In the rows, zero is written as 128.
Each path below is one point turned by a fixed rotation once a step. After each direction that follows a path, write how fast that rotation turns it, in deg/step (0 if it stays still).
Each turn is a multiple of 5 degrees from 10 to 175, or 0.
Each row of a path follows its step; steps can be skipped.
path 1
step 0: [125 128 125 130 134 129 128 129 126 132 129 133 120 128 129 132 132 129
 125 137 117 122 123 137 135 129 127 135 124 126 120 129 129 131 129 126
 120 120 133 120 123 134 134 130 126 125 129 125 128 128 135 118 115 121
 128 124 129]
step 1: [132 126 136 137 132 125 125 128 133 133 131 131 126 123 128 125 130 143
 127 131 137 130 124 127 131 131 124 130 129 128 136 121 127 131 128 137
 135 129 129 128 133 127 123 136 133 123 124 132 120 125 129 139 132 127
 124 119 120]
step 2: [128 131 129 128 123 131 128 130 127 122 129 133 130 125 122 129 127 131
 124 133 120 131 123 126 127 130 125 122 130 128 121 136 120 124 134 125
 123 128 114 130 133 123 117 120 140 126 135 129 136 125 129 129 131 122
 124 131 137]
step 3: [126 129 131 133 129 130 123 116 133 122 119 128 123 130 134 126 127 117
 130 129 134 134 130 120 133 125 133 135 124 134 125 126 120 126 122 130
 131 127 132 123 118 124 136 129 131 132 127 136 128 128 131 122 126 119
 121 128 125]
step 4: [134 120 132 126 129 122 138 128 126 126 121 120 124 129 127 128 121 136
 143 125 122 129 123 135 136 126 126 130 128 123 127 138 136 127 131 129
 138 126 122 126 130 125 127 130 119 126 124 126 126 129 125 129 133 128
 123 129 129]
step 5: [126 124 121 122 128 128 123 129 134 126 137 125 127 131 128 116 136 137
 127 133 130 123 133 118 123 125 124 137 129 123 128 132 132 128 136 128
 127 124 125 123 134 128 132 124 135 130 133 132 127 129 138 123 118 128
 134 135 128]
step 6: [127 130 128 142 128 134 132 127 133 124 129 139 129 131 131 123 127 121
 124 132 127 126 127 135 139 122 122 124 131 125 135 124 120 138 126 131
 123 124 128 123 129 123 125 136 119 121 124 125 133 124 134 132 124 132
 125 130 128]
step 7: [132 126 131 124 125 129 130 122 129 131 135 126 134 122 125 128 117 137
 126 128 136 133 133 131 124 129 137 129 123 131 133 133 130 136 125 133
 129 137 122 124 132 128 122 121 129 127 138 127 132 136 130 126 133 123
 116 121 125]
step 8: [122 131 139 131 118 128 128 124 133 125 120 124 124 124 125 135 122 127
 126 128 123 124 130 128 132 133 127 126 130 130 126 132 137 129 127 128
 122 116 125 128 118 128 132 129 141 132 133 135 131 127 133 123 119 131
 133 133 135]
step 9: [120 122 128 124 130 119 135 129 123 124 133 126 123 128 133 126 126 123
 133 134 128 123 133 125 129 126 128 136 121 124 128 129 124 128 124 129
 129 124 133 124 122 129 120 140 128 124 119 136 124 127 134 134 138 126
 125 125 118]
step 10: [136 127 121 130 126 131 125 127 127 126 130 129 124 124 124 134 127 139
 125 126 124 118 128 126 133 119 123 126 135 126 137 131 129 119 133 118
 132 129 125 123 129 128 118 127 125 136 138 124 119 132 129 131 129 125
 123 133 135]
Speeds:
[129 126 130 126 127 129 129 129 131 128 126 128 130 127 124 127 129 128
 127 128 129 129 128 128 127 130 126 129 128 128 126 126 131 129 128 127
 128 127 126 128 130 127 127 129 131 129 128 128 126 128 127 127 129 129
 130 130 128]  115
